rotation ticks, each row followed by its count of ticks:
The counts run from 0 to 285.
[-15   9  -6  10  22 -20 -47 -28  36  -4 -12  12 -12  27   9   0  17  -9
 -11  23  11 -33  44   1 -56   7 -11  -3 -12  38 -16  15  12 -27 -42   3
  16  26 -13  33 -12   5 -21  26 -20  37 -14  12  -8 -16 -52  11 -31  21
 -14 -12 -14  35 -44   2  20  -1   8  34  24 -24  -1  29   3 -12  22   0
 -11  22] | 106
[ -7  33 -13  10  39 -26 -31 -36  40 -14   4  53  13  34 -25 -15 -24  15
 -11 -51   2  -5   4  38 -24  56 -11   2 -11  16 -16  17  13 -39   8   9
  32 -16 -15   1  26 -23 -22  14  30  37  -3  13  -6 -19 -19  30 -35  -4
   6  12 -28   4 -18 -12   5  18   8  28  -2  -5  19  -5 -35 -18  19  -3
  -7  55] | 70
[-27  18  -3 -34  13 -39 -41 -16  16  -8  41  25   2  58  -3 -34  -4   3
  13 -62  20 -11  10  24 -21  14 -12  20  14   9 -15 -26  23  29  14  29
  12  15  -7   0  16  -3  -3   4  16  19   4  26  -9  26 -14  32 -16   7
 -22  -2   2 -13 -29  -7  13   2 -20  37  -3 -21  -6 -38   3  -1  12 -43
 -41  14] | 118
[ 16  10 -37 -14  30   4 -35 -14  32  12  19  39   2  38  36   3 -15 -13
  40 -26  33 -20  27  -6 -32  12 -35  24  -9   6 -12   4  43   3  22  14
  27  16  -8  -2  19   0  -8  -6  -1   9  34  22   3  -4 -32  46 -38  16
 -11 -43  -7  23 -38   4  10  23  -2  12  -1 -33  -2  19 -16 -29  22 -17
  -9  43] | 285
[-21   0 -29 -20  58 -23 -43 -36  30 -14  11  15 -31  47  -4   0  -2 -16
 -21  13   7   3  12   1 -33   4 -22  16  28  24  -8   4  28  -5 -32  13
 -13  25   6 -14  -3 -13 -19   5  30  62  16  37  19 -11 -39  17 -31  26
  -6  19  17  -4 -19   3  25  -1  31  11   6 -23 -24  15  -5  -8  42 -26
 -25  -7] | 163
[  3  26 -14 -29   8 -31  -6 -16  43 -15 -23  23  -2  20 -15  -2   7  -9
   2  -6  18 -19  56  28 -39  12 -17  -4   3  29 -27  33  -6  -6 -28   8
  26  -7 -11  26   6 -14 -40  12 -18   2  10   9  -9  -3 -35  41 -35  20
  24 -38  -9  32 -39  20  17  20  26   7   1 -12   6   7 -23  -8  23 -11
  32  56] | 6
[ 33  18 -25 -17  11 -11 -19 -13  27   9  23  54  -5  36   3 -17   1  -9
  30 -50   4  -4  10   7 -11  14 -27  20   0  25 -32  17  16   9  16  24
  26  -9   4  -9  52  12  -5  -4   5   5  33  31  -1  -5 -12  71  -7   3
  -4 -48 -21  28 -23  12  15  40  -7  27  -2 -21   6  -2 -17 -25  21 -19
  11  49] | 96
[ -6  20 -36 -11  45 -27 -31 -26  48 -12  -5  52   5  26 -11  -2 -26  14
   1 -29  32 -23  39  24 -40  37 -32  13  -6  -2  -3  -2  29 -13   2  21
  30   3 -25  16  -6 -36 -25  15   8  17  14   3  -3  -2 -32  31 -57  14
  20  -5 -14  -7 -28 -11   5  17  20  10  -9 -28   6   3 -34  -6  11 -12
 -19  64] | 66
[-10   6  17 -48  16 -46 -32 -13  29 -11  34  -3 -20  30 -38 -41  10 -14
 -23 -32 -20  13  21   9  -7   1 -21  11  17  22 -32   5  13   4 -43  21
 -18  32  30  -4  25  24  -9  -3  21  43  -5  49   9   6 -23  25   7  14
 -15 -26  16   1 -18 -12  29   9 -13  24   0 -18  14 -26   4  22  26 -48
 -13 -11] | 218
[ 11  16  -1 -44   6 -37   8 -20  30 -14   1   5 -32  56  -8  -7  25 -14
   2 -21  -7  24  19  10 -12  -9  -5  -3  25  38 -55  26  -5  11 -17   8
   8 -18  16 -30  37  12 -23  -5  25  21  23  32  -3   7 -32  51 -12  18
   1 -17  16  27 -29  33  20   6  20  32  12 -21 -22   2   5 -32  48 -17
  17  10] | 138
[-10  -4 -23 -30  21 -28 -27 -21  42  -9  13  -1 -29  61  19  26   7  -4
   3   2  24   4  25  -5 -39  15 -21  10  -5   8 -16 -16  60  13 -10   0
 -16  23   8 -16  13  -6 -35  13   8  17   1  32  -1  23 -49   2 -35  19
   8  -4  57  17 -43   6  18   0  24  29   1 -35 -30  10   9 -13  44 -14
 -20   4] | 245
[  9 -10 -14 -42  38 -19 -28 -12  22   5   2   7 -24  25  15  -6  -1 -25
  -2  19  -9  18  34 -23 -14 -20 -20  10  26  27 -31  35  25  -3 -39  -4
 -11  35  17 -27  20  10 -17  -7  14  37  23  45  26 -17 -38  41 -19  25
   4 -33  18  23 -22  12  17  12  30   6   6 -28 -17  37 -11 -22  37 -27
  18  -1] | 0
[  1   5 -40 -23  39 -22 -46 -14  57   2  18  41 -15  19  12   2  -5 -12
  -3 -12  28 -31  44  -7 -54  17 -32  24  18   9  -6 -17  35  12 -19  33
   0  36  -7  26 -26 -12  -7  16 -13  21  18   4   1  11 -43  22 -31  31
   0 -17   0   4 -28  -9  29   5  -1   3   1 -33   0   4 -20  11  13 -19
 -28  27] | 63
[  9   9  -5 -32  33 -43 -20 -11  28   8  42  32 -20  31  -6 -43   2 -17
 -30 -25  -6   3  22 -13 -20 -20 -12  18  50  27 -47  11  -6  25 -18  25
  -1  27   7 -14  13   1   4   4  23  54  26  18   8   7 -23  51 -15  22
   8   2 -26  -5 -13  13  25  -3  -5  26   5 -35 -23  12 -16  -7  27 -26
  -7  -5] | 38
[-23  28  32 -26  23 -19 -25 -31  12  -3  -8  -7  17  54   4 -39 -17  -1
  13   3  20 -19  55  19 -30 -19  -1  -5   0  41 -26  50 -15 -13 -36 -19
  30  33  -2   8  11  -3 -32 -11  -2  13   9  29   4  -7 -37  33 -28  23
  -1  -6  -2   8 -44 -11   7  -1  18  32   2 -10 -26  22   1 -38  32 -36
  12  23] | 268
[  6   8 -11 -46  37 -53 -20 -17  37 -12  28  21 -36  33 -46 -39  10 -10
 -41 -41 -22  24  10  16 -12  12 -12   5  48  27 -36  11   5   8 -30  25
  -5  -4  16 -20  20   1  -4   5  31  56   9  40  16   3 -21  46 -11  19
   4   2   1  -8   0   5  29   6   3  19  -1 -22   0 -18 -16  10  29 -31
  -4  -5] | 34
[-15  28   1  21  32 -31 -44 -37  34  -9  12  43   6  26 -27 -38 -16   7
 -15 -43   4 -16  13  41 -31  41   2   8  -1  33 -10   6   1 -34  -3  22
  35   7 -12  15  18  -7  -9  21   6  47  -7  10 -14 -19 -14  28 -14   7
 -17   4 -48   2 -21 -13  11  11 -17  35   3  -7  24  -9 -18 -10  13 -13
 -21  45] | 71
[-13   1  -7   8  28 -23 -39 -28  53  -9 -18   7 -19  32  -7  15  10  -8
 -22  21  -4   1  27  -7 -52  24  -1  -6 -11  20 -22  14  22 -37 -41   0
  -1  16  -1  14  -2   5 -33  32   5  41 -21  10 -11 -10 -58   3 -34  20
  14   1  10  40 -37  17  18   4  19  32  11 -25  -2  38  -4 -15  33   8
  -1  18] | 107
[ 10  17  32 -18   8 -34  -7 -22  17   3  34  31  11  59   8 -44 -15  21
  17 -59 -15  26   7   9   7  17   3  -1   5  13 -57  19   3  -1  10  -7
  22   2   8 -36  53  12 -18   2  29   7   8  26 -13  23  -5  48 -12   2
  11 -13  -5   4 -32   3   3  15 -13  59  -8 -22   1 -10 -10 -33  25 -31
   9  18] | 177
[-20  20  -7  16  25 -17 -38 -23  25   4  27  44   6  59  29 -24  -9   3
  19 -23  32 -36  25   7 -41  15  -5  23   1  20 -12 -14   6   2   8   9
  30  25 -21  10  -1 -17  -3  19   1  32   8  -2 -10   3 -40  26 -39  17
 -21  22 -26   2 -41   0   2  -3 -13  42  17 -29 -13  23  -5 -33  23 -18
 -41  26] | 204
[-27   7  19 -47  27 -36 -23 -27  12   0   8  -7 -12  64  12 -19 -19   7
   3   3   1  17  31   4 -20 -10   0  -3  17   7 -34  23  11   1 -31 -24
   3  41  11 -33  18  -2 -36  -5  25  17   2  37  10  17 -40   5 -30  24
  10   7  45   3 -33  -7  14  -7  29  34  -4 -25 -36   4   1 -24  41 -36
   3  -7] | 82
[ 10 -10 -22  -3  26 -15 -41 -37  44 -12  11  33 -14  45  -3  17  -1  -5
   6 -49 -14  24 -22   7 -13  51 -18   5 -24   5 -17  -3  57 -34   6   6
  -7  -4  11 -27  51  10 -24  10  20  40  -2  48  -8 -20 -21  20 -10  -7
  -8 -19  25  25 -17   2  14  33  -1  34  -1 -19  30  -7  -8  -8  23  -9
 -17  30] | 155
[-15  13 -12  13  20  -7 -39 -29  30  -5 -22  13   8  43  12   9   3 -16
  12  15  30 -27  42  20 -47   9 -10   6 -25  44 -13  18  20 -26 -19  -4
  25   9 -23  33   5  -5 -27  10 -15  21   6  20 -10 -24 -52  26 -32  13
 -18 -18  -5  35 -51   7  14   7  17  25  16 -18 -16  30   0 -35  25 -13
  -9  44] | 105
[  0  26  -3 -23  25 -26  -6 -17  17   2  22  32   6  54  15 -35 -23  10
  18 -23  20  -8  32  12 -19 -15  -2  15  28  20 -40  24 -11  19   4   9
  32  14 -10 -20  27 -18  -7  -7  28  14  47  14   3  18 -17  57 -40  18
   5  -3 -23  -5 -26   9   6  11  11  25  -4 -30 -31  18 -25 -35  30 -31
   7  23] | 40
[ 18  13 -15 -30  -5 -25 -14  -5  32   4  33  42  -4  41  21 -18  11 -11
  31 -53  19 -13  24   2 -12   5 -22  24  -6  11 -34 -12  35  22  23  28
  15   9   1  -1  33  25  -6  -6 -11  -6  26  25  -6  21 -20  62 -11  16
  -9 -53  -3  25 -41  14  23  23 -20  31   1 -35   6 -21 -11 -13   7 -27
 -10  36] | 281
[ 19  22  -4 -41   5 -36 -14  -8  37  -5   8  38  10  21 -18 -39  -3   3
   6 -59  -6 -11  40  16  -6  10 -31   0  -4  15 -48  13  12   2   0  22
  22   4   7   8  31  19 -17   7  -3  -7  10  23 -14  11 -16  54 -19   4
  17 -57  -9  11 -32  -2  14  33  -8  20 -15 -12  34 -25 -27   2   6 -28
  27  60] | 92
[-14   8   1  23  39 -21 -55 -23  25   9  29  42  -4  47  31 -23 -14  -2
  -5  -5   8 -23  26 -13 -44  11  -5  12   9  15 -20 -12  17 -10 -11   4
  19  41 -17   5  -6  -8  -4  33  11  48  -3   5   1  10 -43  17 -36  21
 -10  27 -21   7 -32   5   8  -3 -22  51  15 -38 -12  28  -4 -13  22  -7
 -45   4] | 205
[ -4   4  -4 -37  47 -39 -41 -12  36   3  49  33 -24  55  27 -20 -26   4
 -11 -38   0  10   2 -16 -18  13 -12   9  19 -14 -34 -26  37  19   2  18
  -4  37  10 -36  17  -8  -5  16  32  40  15  28   4  30 -25  18 -29  17
   6   8  12 -14 -11 -12  12   6  -9  41  -7 -30  -9  -9  -9   5  11 -25
 -41 -10] | 120
[ -6  20 -23   6  28 -15 -21 -31  27  -5  16  46  -8  73  30  -9 -10  12
  17 -25  37  -1  11   9 -33  24  -6  15   4  16 -19  -7  21  -4  26  12
  25   2 -20  -8  26 -19 -20   6  18  22  16  10  -8   6 -39  26 -43  14
  -6  19 -13   5 -37  16   0   7   8  44  12 -36 -29  16  -6 -51  31 -11
 -34  23] | 203
[ -8  18  -3  12  28 -27 -34 -50  15 -12  14  33   3  60 -14 -18 -12  10
   2 -47  -8  20 -13  42 -11  39  12  -1  -6  35 -19  18   7 -39   3  -4
  22 -12  -6 -29  50 -10 -12   7  47  47   6  30  -3 -22 -20  29 -17  -6
 -16  17 -16   0 -18   6   3  13   0  49   7 -16   3  -5  -8 -37  35 -17
 -19  26] | 74
[-33  13   1 -26  35 -32 -47 -33  21 -25  10  10  16  31 -43 -24 -16  -8
  -9 -23   9 -16  37  41 -30  33 -28   0 -11  20  -2  13  26 -34 -38  16
   8  28   0  20   0   1 -28   1   9  34 -19  39   0 -15 -26   9 -12  10
 -11 -19  14  -6 -32 -36  11  14  11  11  -7   4  28 -34 -11  15   9 -39
  -8  39] | 28
